Rotation paths and how fast each direction turns (degrees per step):
Each turn is a multiple of 5 degrees from 10 to 175, or 0.

.06	.08	-.19	.00	.16	-.34	.26	.25	.06	.25	-.26	-.06	.59	.59	.14
-.13	.27	.21	.38	.39	-.50	.25	.33	-.20	.05	.30	.17	.34	.03	-.12
.08	-.18	.23	-.11	-.01	-.71	.31	.30	.15	.01	-.12	.10	.03	.52	-.11
.47	.06	.36	.04	.19	-.62	.07	-.01	-.25	.22	.06	-.15	.46	-.10	-.06
-.19	-.25	.46	-.22	.10	-.39	.22	.10	-.16	-.22	.30	-.34	.28	.49	.03
.13	.11	.26	-.05	.30	-.51	-.33	-.13	-.26	.36	.22	-.16	-.02	.40	-.35
-.10	.01	.18	-.39	.24	-.38	-.33	-.10	-.15	-.27	-.04	.06	.58	.44	.03
-.30	-.09	.46	-.16	.15	-.25	-.16	-.04	-.19	.24	.30	.24	.31	.03	-.64
-.11	-.07	.54	-.19	-.05	-.44	-.36	-.39	.37	-.13	-.21	.08	.12	.33	-.14
-.09	-.05	.45	-.16	-.02	.02	-.14	-.37	.00	.46	-.06	-.17	.68	-.03	-.27
-.61	.12	.51	.20	.11	-.03	-.16	-.30	.25	-.06	.14	-.16	.21	.42	.04
-.21	.15	.07	.02	.09	-.02	-.22	-.19	.22	.74	-.27	.09	.28	.42	-.20
-.41	.29	.28	.27	.23	-.12	-.12	-.08	.21	.01	-.17	.32	.64	.07	.28
-.43	-.15	.36	.18	-.06	-.10	.32	.18	.28	.55	-.10	.33	.19	.23	-.22
.14	.11	.39	.48	.12	-.45	.01	-.16	.38	.28	-.25	.06	.18	.11	.33
-.12	-.27	.19	.15	.05	-.04	.44	.17	-.01	.46	-.04	-.17	.63	.29	.26
-.12	.09	.22	.61	.35	-.41	.11	.08	-.05	.22	.31	-.03	.00	.38	.22
.16	-.23	-.20	.02	.16	-.46	.11	.22	-.04	.33	-.20	.18	.35	.66	.10
.06	-.05	.20	.39	.31	-.56	.10	.17	-.24	-.06	.28	.26	.49	-.05	-.01
-.01	-.50	.24	.00	-.05	-.61	.26	.14	.12	-.04	.12	.06	.07	.51	-.25
Speeds:
-.13	.08	-.10	.06	-.09	.13	-.09	-.22	.21	-.08	-.02	-.06	.12	-.02	-.26 -> 25
.17	.06	-.19	.04	.01	-.20	.18	.11	-.03	-.18	.09	-.15	.04	.05	-.18 -> 20

.00	.06	-.14	-.10	.09	.02	.47	.61	.18	.57	-.20	-.17	-.22	.04	.18
.69	.33	.00	-.12	.08	.13	-.13	.46	-.11	-.01	-.33	-.13	.05	-.02	.25
.16	.47	-.19	.36	.29	.51	-.23	-.07	.16	.25	-.25	.06	-.32	-.08	-.09
-.03	.05	-.33	-.06	-.04	.29	.22	.15	-.11	.79	-.15	-.40	-.07	-.11	-.06
.75	.10	-.32	-.22	-.17	.17	-.21	.29	-.25	.23	-.05	.05	.14	.30	-.01
.26	.40	-.22	.19	.52	.34	-.03	.07	-.14	.16	.08	.29	-.21	.20	-.43
.11	-.11	.07	-.14	.36	.32	.10	.10	-.31	.64	.21	-.27	-.03	-.40	-.26
.65	-.23	-.05	-.23	-.24	.22	-.29	.16	-.06	.44	.18	.34	.00	-.10	-.01
.25	.19	-.19	.00	.24	.04	.29	.27	.21	.22	.12	.61	-.27	.00	-.43
.25	-.01	.14	-.17	.42	.04	.33	.40	-.12	.23	-.13	-.11	.16	-.64	-.30
.57	-.15	.20	.06	-.19	.29	-.35	.01	.06	.23	-.34	.27	.06	-.44	-.14
.12	-.02	-.28	.24	-.17	.04	.24	.09	.36	.34	-.28	.28	-.36	-.08	-.57
.33	-.23	-.18	-.02	.16	-.09	.34	.54	-.08	.08	-.35	-.31	.23	-.13	-.38
.60	-.16	.30	.31	.12	.25	-.38	.14	-.10	-.06	-.42	.04	.04	.05	-.31
.03	-.16	.04	.43	.08	.17	-.05	.02	.20	.39	-.11	-.15	-.63	.01	-.46
.30	-.51	-.14	.01	.05	-.07	.15	.60	.05	.35	-.01	-.36	-.08	.04	.03
.58	.02	.28	.15	.21	.13	-.17	.52	.05	-.03	-.20	.27	-.15	.35	.10
.05	.30	.21	.27	.44	.18	.06	.25	.16	.24	-.08	-.16	-.70	-.17	-.11
.21	-.19	-.15	-.02	.03	.21	-.04	.40	.16	.50	-.15	-.37	-.09	-.40	.42
.49	.24	-.13	.03	-.19	.26	-.07	.35	.15	.30	-.37	.34	-.10	.34	.27
Speeds:
.00	.27	-.17	-.18	.04	.14	-.02	-.09	-.15	.15	.17	.06	.08	.00	.08 -> 20
.01	-.17	.17	-.04	.16	-.03	-.06	.09	-.06	.04	.34	.06	-.14	.10	.04 -> 40
.17	.20	-.02	.00	-.15	-.11	-.13	-.10	.04	-.15	.07	.04	-.29	.02	-.12 -> 120

.39	-.47	-.12	-.08	.16	.16	.19	.20	.22	-.10	.35	-.27	-.41	.28	.11
.11	-.60	-.42	-.04	.13	-.19	-.08	.31	.11	-.15	.43	-.25	-.14	-.15	.08
.30	-.47	-.24	-.15	.03	.15	.34	.28	.32	-.47	.14	-.20	-.19	.11	.23
.36	-.61	-.20	-.05	.28	-.03	.04	.23	-.05	.03	.38	-.23	-.25	.16	.31
.17	-.44	-.35	-.07	.05	.11	.15	.31	.38	-.23	.41	-.37	-.24	-.19	-.07
.34	-.57	-.30	-.11	.09	-.09	-.01	.27	.13	-.42	.25	.00	-.14	.28	.26
.22	-.53	-.25	-.09	.25	.07	.34	.24	.04	-.03	.29	-.37	-.20	-.18	.30
.33	-.48	-.23	-.06	.06	.04	-.03	.24	.35	-.23	.44	-.20	-.38	.21	-.09
.14	-.62	-.40	-.08	.15	-.14	.07	.33	.06	-.33	.28	-.13	-.02	-.13	.33
.39	-.44	-.12	-.13	.15	.24	.37	.20	.23	-.19	.22	-.33	-.34	.16	.21
.25	-.59	-.31	-.02	.21	-.16	-.17	.27	.06	-.03	.51	-.20	-.25	.03	.08
.16	-.47	-.35	-.12	.01	.09	.27	.35	.34	-.47	.22	-.25	-.13	-.12	.11
.45	-.57	-.16	-.08	.22	.00	.13	.19	.01	-.14	.29	-.13	-.25	.31	.35
.16	-.52	-.31	-.07	.20	.02	.15	.30	.19	-.03	.45	-.42	-.23	-.28	.04
.31	-.49	-.27	-.09	-.02	-.01	.03	.29	.32	-.49	.28	-.10	-.23	.25	.05
.23	-.61	-.29	-.10	.26	-.06	.27	.26	-.06	-.13	.25	-.24	-.11	-.08	.45
.34	-.44	-.15	-.05	.12	.17	.19	.22	.37	-.11	.37	-.34	-.42	.11	-.05
.19	-.58	-.39	-.06	.07	-.24	-.12	.32	.07	-.30	.40	-.10	-.11	.05	.15
.29	-.48	-.24	-.15	.12	.18	.41	.27	.22	-.30	.16	-.29	-.19	-.06	.28
.40	-.60	-.19	-.05	.20	-.04	-.03	.20	.08	.01	.48	-.20	-.35	.25	.13
Speeds:
.00	.13	.17	-.03	-.04	.06	-.04	-.23	-.19	-.01	-.08	.20	.05	-.16	-.19 -> 0
.02	-.01	-.02	-.06	-.03	-.01	.15	.01	-.07	-.26	-.20	.14	.16	.05	.25 -> 115

.13	.22	.32	-.35	-.38	-.08	.58	-.21	.10	.35	.26	.27	-.04	.17	.07
-.23	.34	.22	.10	.35	-.42	.12	-.15	.30	-.06	.61	.20	-.24	-.02	-.06
.34	.19	.10	-.07	.19	-.11	-.03	.27	.23	.09	-.10	.66	-.53	-.05	.15
.14	.16	.20	-.38	-.13	-.09	.45	-.25	-.19	-.09	.01	.52	-.11	.36	-.35
.01	.16	.30	-.08	.03	-.61	.48	.23	.04	-.02	.54	-.04	-.21	-.01	.13
-.03	.13	.19	.00	.29	-.37	.00	-.17	.23	.56	-.03	.53	-.40	-.07	.18
.18	.11	-.01	.17	-.06	-.22	.19	-.09	-.15	-.39	.07	.82	-.20	.12	-.26
.34	-.16	.13	-.37	-.07	-.19	.61	.17	-.16	.06	.37	.06	-.50	-.03	.05
-.24	-.03	.30	-.17	.38	-.76	.13	-.24	-.04	.27	.04	.14	-.22	.16	-.08
.17	.05	.01	.41	-.21	-.54	.12	.12	.02	-.01	-.03	.73	-.11	-.12	.19
.20	-.26	-.08	-.15	-.13	.07	.42	-.41	-.17	.11	.32	.43	-.52	-.10	-.13
-.03	-.21	.12	-.23	.37	-.70	.11	.05	-.13	-.35	.17	.00	-.45	.04	-.16
.18	-.21	.18	-.11	-.21	-.67	.10	.12	.00	.32	-.31	.38	-.16	-.03	.34
-.08	-.18	-.05	.13	-.33	-.31	.30	-.63	-.08	.03	.30	.50	-.07	-.06	-.09
.15	-.31	-.14	-.03	.17	-.38	.08	.06	.06	-.33	.46	.08	-.59	-.34	.06
.13	-.38	.07	-.45	.09	-.46	-.10	-.15	-.04	.16	-.44	.32	-.41	.03	.02
-.02	-.20	.10	-.02	-.54	-.63	.26	-.22	-.07	-.32	.03	.31	.22	.07	.01
.07	-.33	-.05	-.01	-.22	-.29	.20	-.25	.25	.16	.47	.02	-.38	-.42	.34
-.09	-.29	-.09	-.19	.27	-.39	-.37	-.44	.21	-.20	-.11	.38	-.42	-.11	-.15
.40	-.27	.01	-.26	-.43	-.39	.09	.15	.06	-.47	-.24	.36	-.11	.00	.13
Speeds:
.18	.13	-.10	-.22	.00	-.29	.04	-.11	.05	.01	.11	.17	-.04	-.08	.01 -> 0
.06	-.02	-.04	-.01	-.25	.17	.26	-.11	-.10	-.08	.23	-.04	.07	.00	-.05 -> 110
-.15	.09	-.01	.26	-.08	-.09	-.03	-.12	.13	.19	.12	.06	.13	-.11	.15 -> 90

.08	.26	-.62	.21	.11	-.24	.19	-.07	-.16	-.30	-.36	-.22	.41	.07	-.24
.12	-.09	-.16	.17	.04	-.17	-.04	-.23	-.64	-.10	-.05	-.22	.32	.07	-.66
.16	.03	-.48	.16	-.23	-.10	-.06	.04	-.45	-.53	-.05	.31	.38	.10	-.27
-.05	.15	-.62	.20	.17	-.17	.20	-.16	-.32	-.16	-.32	-.29	.41	.06	-.22
.07	-.03	-.20	.14	.02	-.20	-.19	-.20	-.70	-.07	-.02	-.03	.26	.09	-.59
.01	.13	-.57	.14	-.15	-.03	-.07	.12	-.47	-.51	-.09	.22	.41	.21	-.12
-.17	.09	-.56	.15	.21	-.11	.16	-.22	-.47	.00	-.35	-.27	.40	.03	-.20
.00	.01	-.21	.06	-.03	-.23	-.38	-.15	-.75	-.13	-.05	.13	.21	.14	-.49
-.10	.19	-.55	.10	-.06	.03	-.06	.18	-.49	-.43	-.15	.10	.42	.23	-.02
-.26	.06	-.43	.10	.18	-.16	.10	-.23	-.63	.12	-.39	-.15	.41	-.03	-.17
-.05	.17	-.21	-.01	-.01	-.24	-.44	-.03	-.69	-.17	-.13	.21	.18	.17	-.36
-.24	.22	-.47	.01	-.01	.11	-.02	.25	-.54	-.29	-.23	-.02	.50	.16	.09
-.28	.06	-.27	.02	.12	-.19	.04	-.23	-.69	.21	-.44	-.01	.36	-.10	-.18
-.09	.33	-.16	-.07	-.02	-.25	-.46	.15	-.61	-.21	-.20	.23	.23	.17	-.29
-.30	.22	-.29	.00	-.01	.13	.03	.31	-.57	-.19	-.31	-.14	.55	.08	.05
-.24	.10	-.09	-.02	.04	-.27	-.03	-.14	-.65	.20	-.46	.20	.37	-.20	-.20
-.08	.46	-.13	-.10	-.01	-.24	-.44	.31	-.49	-.28	-.30	.14	.28	.13	-.24
-.26	.20	-.10	-.05	.03	.12	.12	.29	-.58	-.08	-.35	-.16	.61	-.06	-.03
-.11	.18	.00	-.02	-.02	-.34	-.05	-.09	-.59	.10	-.49	.35	.34	-.24	-.26
-.04	.56	-.05	-.10	.01	-.19	-.29	.36	-.36	-.30	-.34	-.04	.34	.13	-.23
Speeds:
.27	-.04	.10	.10	-.06	-.06	.18	.01	.20	-.14	.02	-.08	.06	-.10	-.20 -> 10
.07	-.18	.08	.20	-.03	.10	-.07	.12	.18	.19	-.08	.02	-.20	.13	.11 -> 0
.09	-.10	.12	-.01	-.12	-.12	-.13	-.10	-.12	.02	.06	.35	-.10	-.08	-.11 -> 130
.05	.09	.16	-.05	.07	-.01	-.26	.06	-.06	-.02	.14	-.20	-.10	.16	-.21 -> 120

.06	-.25	.14	.02	-.02	-.23	-.21	.35	-.21	-.26	-.21	.43	-.40	-.28	.44
-.23	-.19	.22	.52	.21	-.32	.35	.30	-.12	-.28	-.02	.09	.12	.01	.42
-.40	.22	-.28	.14	.00	-.47	-.02	.02	-.29	-.14	-.18	.22	-.45	.05	.43
-.03	-.23	.34	.04	.06	-.42	-.09	.26	.04	-.11	-.15	.38	-.25	-.45	.43
-.36	-.22	-.07	.40	.41	-.28	.20	.36	-.18	-.19	-.19	.14	.16	.06	.44
-.48	.29	-.11	-.07	-.16	-.36	.11	.17	-.11	-.18	-.18	.23	-.37	-.06	.48
-.18	-.17	.31	.09	.36	-.53	-.09	.12	.15	.01	-.17	.24	-.14	-.43	.32
-.38	-.21	-.23	.09	.35	-.14	.12	.52	-.19	-.13	-.38	.20	.06	.09	.38
-.57	.28	.16	-.05	-.17	-.39	.31	.24	.15	-.17	-.16	.15	-.20	-.16	.41
-.32	-.08	.05	.06	.54	-.56	-.16	.09	.14	.12	-.28	.19	-.14	-.30	.13
-.34	-.16	-.07	-.17	.15	-.02	.07	.66	-.04	-.16	-.50	.25	.00	-.04	.29
-.61	.25	.26	.13	.08	-.37	.39	.21	.29	-.14	-.16	.00	-.04	-.14	.19
-.41	.06	-.17	-.07	.46	-.43	-.21	.15	.07	.09	-.44	.17	-.33	-.15	-.01
-.23	-.15	.26	-.17	.06	.02	.08	.68	.18	-.22	-.44	.24	-.06	-.22	.11
-.62	.21	.11	.27	.29	-.31	.38	.25	.23	-.12	-.25	-.10	.04	.03	-.08
-.36	.20	-.15	-.20	.17	-.29	-.21	.25	.09	.00	-.51	.20	-.50	-.12	-.13
-.16	-.18	.43	.03	.23	-.06	.10	.58	.36	-.17	-.40	.13	-.05	-.31	-.12
-.57	.17	-.12	.29	.29	-.15	.28	.31	.06	-.20	-.40	-.10	-.08	.25	-.23
-.32	.31	.12	-.18	-.10	-.22	-.09	.24	.21	-.15	-.39	.16	-.62	-.18	-.21
-.09	-.25	.39	.27	.44	-.14	-.01	.42	.27	-.16	-.38	.06	-.12	-.19	-.31
Speeds:
.05	.08	.00	-.10	.04	-.19	-.22	-.21	.06	.12	.01	.06	-.24	-.16	-.07 -> 115
-.22	.09	-.02	-.24	.12	.03	.04	.10	.21	.13	-.15	-.04	.13	-.07	-.08 -> 10

.10	.43	.37	.18	.37	-.01	.34	.20	.02	.26	.17	.45	-.09	.26	-.14
-.22	.40	.10	.10	.09	.19	.45	.15	-.60	-.23	-.08	-.35	.02	.02	.00
-.20	.19	.18	-.60	-.09	-.13	.40	.13	.13	-.17	.34	.04	-.48	-.03	.16
.18	-.06	-.13	-.31	-.26	.49	.00	.15	-.31	.20	-.26	-.10	-.38	.37	.30
.31	.61	.03	.09	-.15	-.34	-.11	-.09	.23	.14	-.17	.03	-.36	.13	.39
.38	.47	.12	-.08	.31	.40	.19	-.37	-.22	.24	-.07	.23	.11	.25	-.12
-.35	.84	-.05	.10	-.06	.07	.05	.24	-.23	-.12	.30	.08	.08	-.13	.01
-.38	.01	.15	-.19	.33	.25	.27	-.15	-.15	-.10	.46	-.06	-.39	.36	.21
-.12	.10	.17	-.11	-.23	-.03	.14	.68	-.23	.38	-.09	-.05	-.33	.29	.19
.41	.22	.15	.10	.02	-.07	.33	-.18	-.01	-.23	-.28	-.29	-.61	.19	.18
.29	.57	.12	-.66	-.07	.12	.19	.03	-.05	.23	-.32	.16	.08	-.06	-.05
.07	.55	-.35	.05	-.10	.48	-.03	-.14	-.14	-.38	.16	.20	-.18	.02	.29
-.33	.34	.11	-.27	.21	-.05	-.13	-.19	-.08	.42	.33	.11	.03	.29	.48
.14	.18	.14	.50	-.05	.22	.24	.27	-.33	.29	.27	.15	-.31	.40	-.03
-.13	.48	.33	-.06	.13	-.29	.29	-.02	-.21	.05	-.11	-.62	-.26	.10	-.09
.14	.23	.14	-.47	.06	.34	.40	.29	.09	-.15	-.05	.20	-.44	.05	-.32
-.16	.38	-.22	-.31	-.06	.25	-.11	.18	-.24	-.20	-.41	-.19	-.16	.09	.55
.26	.27	.08	-.15	.07	-.08	.15	-.16	.17	.14	.15	.54	-.25	.25	.58
.28	.42	.02	.20	-.13	.24	.14	-.10	-.59	.44	-.03	-.02	.18	.22	.17
-.03	.68	.18	.10	-.06	-.21	.19	-.18	.03	-.05	.51	-.10	-.31	-.04	-.19
Speeds:
-.19	.07	-.12	-.25	-.05	.18	-.03	-.01	.01	-.20	.15	-.01	.02	-.16	-.11 -> 80
-.15	.03	-.12	.10	.04	.13	.21	-.08	.11	.23	-.11	.00	-.12	-.21	.06 -> 0
